<103>: [  8  92 -17   5 -33 -70  66   2 -15  23  35 -15  -2  20 112 -43  19 -17
  -1]
<44>: [ 94  15  33   4 -67  55  20  -9  41 -55  46 -52  13 -42 -61 -17  70  13
  22]
<96>: [-72 -49  -8  18  14 -11  58  -9 -36 -36  -3  12   4  -7  25 -70  17 -21
   8]
<78>: [-15  37  -1  -8 -80  39  10   3 -16  14  33  44  21  60  -6 -22  42 -38
  41]
<57>: [-55 -33   0   2  -4   6  27 -26  27  28   1 -79  -4  60 -23   7  14  23
   8]
<62>: [ 75  -9   3 -32  -7  34  45 -70  20  13  37  -5  60  47   6 -44  32  10
  28]
start: [ 0  2 -4  6 27]
<57>, 3
q: [  8  92 -17   5 -33 -70  66   2 -15  23  35 -15  -2  20 112 -43  19 -17
  -1]
<103>

<186>: [ -3 -17   4  -5 -19  -4   7   2   9]
<40>: [ -4 -12  13 -11 -21 -11   8   0   6]
<154>: [-32 -20  35  34  57  51 -23  15  -3]
<153>: [ -2  -7   4 -12 -19  -9   9  -2   5]
<200>: [-27 -31  19  21  -5  -1  -8 -41  33]
<111>: [ -9   8  -2   3  22  19  36 -16 -10]
<126>: [ -3  -3  -3  -8   9   8  55 -14 -11]
<173>: [ 30 -37   6  26 -14  42  -9   0 -24]
<35>: [  9 -20  20  44  15 100 -31 -27 -55]
<107>: [-13  -8  11 -12 -18  -3  10 -10   7]
<112>: [ -6  -4   9 -16 -14   9  11  -2   9]
<67>: [ 19 -38   7  13  29  22  30  -4   8]
step -1: [7]
[6]
diff <153>: [ -2  -7   4 -13 -19  -9   9  -2   5]
4, [-12]
howmany <112>: [-4]
1
diff <111>: [ -9   8  -2   3  22  19  36 -16 -11]
9, [-10]
diff <173>: [ 30 -37   6  26 -13  42  -9   0 -24]
5, [-14]

<109>: [-26   6 -17   5 -93  36  19]
<7>: [ 18   6 -17   5 -67 -42  24]
<18>: [-64 -12 -15 -17  19   6   0]
start: [-15 -17  19]
<18>, 3
diff <109>: [-26   6 -17   5 -93  36  20]
7, [19]
q: [-26   6 -17   5 -93  36  19]
<109>
step +1: [-15]
[-14]

<136>: [ 91  24  21   5 -16 -52 -42   3  17   7  21]
<132>: [ 59  31  37   9   7  13   8 -15 -53 -15  12]
<86>: [ 64  22  25   8 -30 -49 -13   7  13   9  23]
<148>: [ 22  25  -3 -30 -49 -15   7   6  16  14  15]
<131>: [ 5  5 14  5  5 17 14 10  5 14 14]
<125>: [ 64  32  24  12  11  10  17  -1 -40 -30 -16]
<55>: [ 64  22  25  -3 -30 -49 -13   7  13   9  23]
<59>: [ 78  21  26   4 -21 -54 -34   4  16  13  23]
howmany <131>: [14]
4
start: [ 10  17  -1 -40]
<125>, 6
start: [10 17]
<125>, 6
start: [ 21  26   4 -21]
<59>, 2
start: [ 22  25  -3 -30 -49 -13   7]
<55>, 2
diff <86>: [ 64  22  25   8 -30 -48 -13   7  13   9  23]
6, [-49]
step -1: [14]
[13]

<114>: [ 32  17 -18   5  57 -27]
<92>: [-10 -10  35 -10   9   9]
<141>: [  8 -36 -39 -78 -47 -13]
<168>: [  3 114  71  23 -21  41]
<73>: [ 24  75  31   6 118 -50]
<169>: [ 25  -6 -72 -47  35   3]
<163>: [-13 -24 -42  -9 -63  87]
<83>: [ 15 -31  24   9 -26  42]
<183>: [ 42  57 -78  93 -39  34]
<158>: [ 21  16 -58  25 -41 -83]
howmany <92>: [-10]
3
step -1: [-42  -9]
[-43 -10]

